Look-ups in named tables: a row name and a column name give one cell, copied from the table.

muned:
fields: sasus, rosefu, sidi, lanogog, tid, zaz, rom, kuvid, vel, kem
nogifed: [45.650, 37.794, 47.030, 52.114, 48.098, 33.726, 38.107, 47.377, 48.875, 42.303]
durub: [30.750, 54.878, 45.399, 33.228, 46.867, 19.911, 33.424, 18.798, 49.102, 35.869]
gad: [62.905, 47.706, 33.807, 33.141, 63.153, 77.393, 43.178, 41.991, 20.759, 60.488]
paraf: [46.929, 42.929, 50.486, 35.153, 54.188, 40.287, 34.670, 33.426, 39.581, 46.814]
bifilum: [45.441, 44.570, 48.246, 38.990, 52.394, 47.411, 39.584, 37.848, 36.613, 46.058]
papeni: [42.770, 49.530, 60.053, 42.139, 53.427, 22.639, 23.158, 26.548, 49.805, 39.336]
zusopuv: [46.970, 43.596, 46.306, 40.482, 53.510, 47.688, 37.619, 36.678, 35.988, 45.114]
fevubi: [43.130, 48.567, 50.965, 35.693, 47.390, 47.549, 38.926, 42.029, 38.276, 46.760]
bil: [48.056, 46.464, 48.319, 38.263, 44.455, 45.766, 41.803, 36.412, 39.214, 47.507]
lodabe: [42.106, 50.926, 47.917, 40.684, 49.424, 48.074, 37.963, 39.466, 37.299, 48.440]
fozupez: [82.085, 43.959, 39.790, 38.068, 67.479, 71.829, 46.734, 48.952, 17.950, 67.567]

sasus of nogifed: 45.650
tid of papeni: 53.427
rosefu of bifilum: 44.570
tid of lodabe: 49.424
sidi of fevubi: 50.965
rom of bil: 41.803
kuvid of bifilum: 37.848
sidi of nogifed: 47.030
Row with the largest tid: fozupez

Table gubef
,dakov,tagol,sataro,veb,luses,kuzotid,dom
puzod,84,85,131,119,116,114,113
milibu,117,85,91,99,177,98,91
bevi,148,116,136,110,36,93,113
rutusi,64,126,126,98,212,106,96
pabofu,172,109,107,146,90,106,84

veb of bevi: 110
dakov of puzod: 84
dom of puzod: 113
veb of pabofu: 146
sataro of bevi: 136
dakov of pabofu: 172
dakov of milibu: 117
luses of rutusi: 212

nes:
	punilo	rekove	vogeti	menefan
fafot	56	118	126	95
dig	172	202	119	142
rok	172	105	119	178
nuvire	67	163	208	201
lag	106	127	81	103
vasivu	185	184	85	135
kop	135	72	156	107

vasivu, rekove -> 184
dig, rekove -> 202
vasivu, vogeti -> 85
dig, menefan -> 142
nuvire, punilo -> 67
nuvire, menefan -> 201
vasivu, punilo -> 185
rok, rekove -> 105
rok, punilo -> 172
fafot, punilo -> 56
rok, vogeti -> 119
lag, punilo -> 106
rok, menefan -> 178
fafot, menefan -> 95
lag, vogeti -> 81
fafot, vogeti -> 126
Row with the largest rekove: dig

muzur:
	seduz	bam
kota	0.3	0.4
tudo	0.2	0.4
pefure	0.8	0.7
bemili	0.2	0.3
muzatu	0.8	0.5
mev	0.9	0.5
lizuna	0.3	0.3
gobu	0.8	0.5
farur	0.4	0.5

muzatu, bam -> 0.5
muzatu, seduz -> 0.8
farur, bam -> 0.5
bemili, bam -> 0.3
pefure, seduz -> 0.8
lizuna, seduz -> 0.3
farur, seduz -> 0.4
mev, bam -> 0.5
tudo, bam -> 0.4
kota, seduz -> 0.3
gobu, seduz -> 0.8
mev, seduz -> 0.9
bemili, seduz -> 0.2
lizuna, bam -> 0.3
kota, bam -> 0.4
tudo, seduz -> 0.2
pefure, bam -> 0.7
gobu, bam -> 0.5

nudod:
          gef  tafatuk  luze    tup
gen      2.47     2.62  0.05   1.22
sovuz   -0.04     2.05  2.05   0.39
tanan    3.70    -9.74  1.80  -0.44
kis      0.74     1.47  0.02   0.54
sek     -2.00     2.54  0.84  -1.12
gupidu   1.95     2.78  5.02  -1.80

sek, tup: -1.12
kis, luze: 0.02
tanan, tafatuk: -9.74
sovuz, tafatuk: 2.05
kis, tup: 0.54
gupidu, luze: 5.02
sek, tafatuk: 2.54
gupidu, tup: -1.80
tanan, tup: -0.44
sek, gef: -2.00
sovuz, luze: 2.05

dovi:
columns: puro, tuzosoz, pumu, vogif, dusi, daguz, pusumet, sulu, fer, sev
degipu: [-10, 35, 14, 26, 28, -35, 33, 27, 65, -34]
gupom: [10, -29, 64, -7, 13, -10, 36, 40, -24, 49]
kap: [21, 47, -3, -53, 38, 43, 49, 11, 41, 14]
lobip: [-15, 55, 20, -5, -22, 20, 39, 32, 66, 54]
nur: [-13, 51, 11, 15, -5, -17, 42, 45, 75, 40]
zafole: [-27, 42, 45, -43, 0, 41, 9, 33, -14, 34]
kuvaz: [55, 35, 0, 29, -32, -28, -1, 55, 14, -15]

lobip, fer: 66
kap, pumu: -3
gupom, sulu: 40
kuvaz, tuzosoz: 35
kap, sulu: 11
gupom, vogif: -7
nur, pumu: 11
zafole, puro: -27
lobip, puro: -15

pudaso
|  | nur | dupun | dud | gep | zoki | ketu |
|---|---|---|---|---|---|---|
| segele | 111 | 53 | 78 | 5 | 77 | 79 |
| venofev | 20 | 105 | 95 | 150 | 96 | 92 |
| zomoseg | 112 | 73 | 90 | 46 | 90 | 88 |
| veki | 28 | 117 | 102 | 162 | 100 | 105 |
| fav | 150 | 107 | 112 | 87 | 111 | 114 |
| gev | 236 | 153 | 147 | 129 | 150 | 141 |
| belo | 33 | 81 | 84 | 103 | 84 | 83 |

What is the dud of zomoseg in pudaso?
90
What is the dupun of veki in pudaso?
117
What is the ketu of veki in pudaso?
105
What is the gep of gev in pudaso?
129
What is the gep of belo in pudaso?
103
What is the zoki of segele in pudaso?
77
What is the dud of belo in pudaso?
84
What is the zoki of zomoseg in pudaso?
90
What is the nur of fav in pudaso?
150
What is the dud of veki in pudaso?
102
What is the gep of fav in pudaso?
87
What is the zoki of venofev in pudaso?
96
What is the nur of gev in pudaso?
236
What is the dud of venofev in pudaso?
95

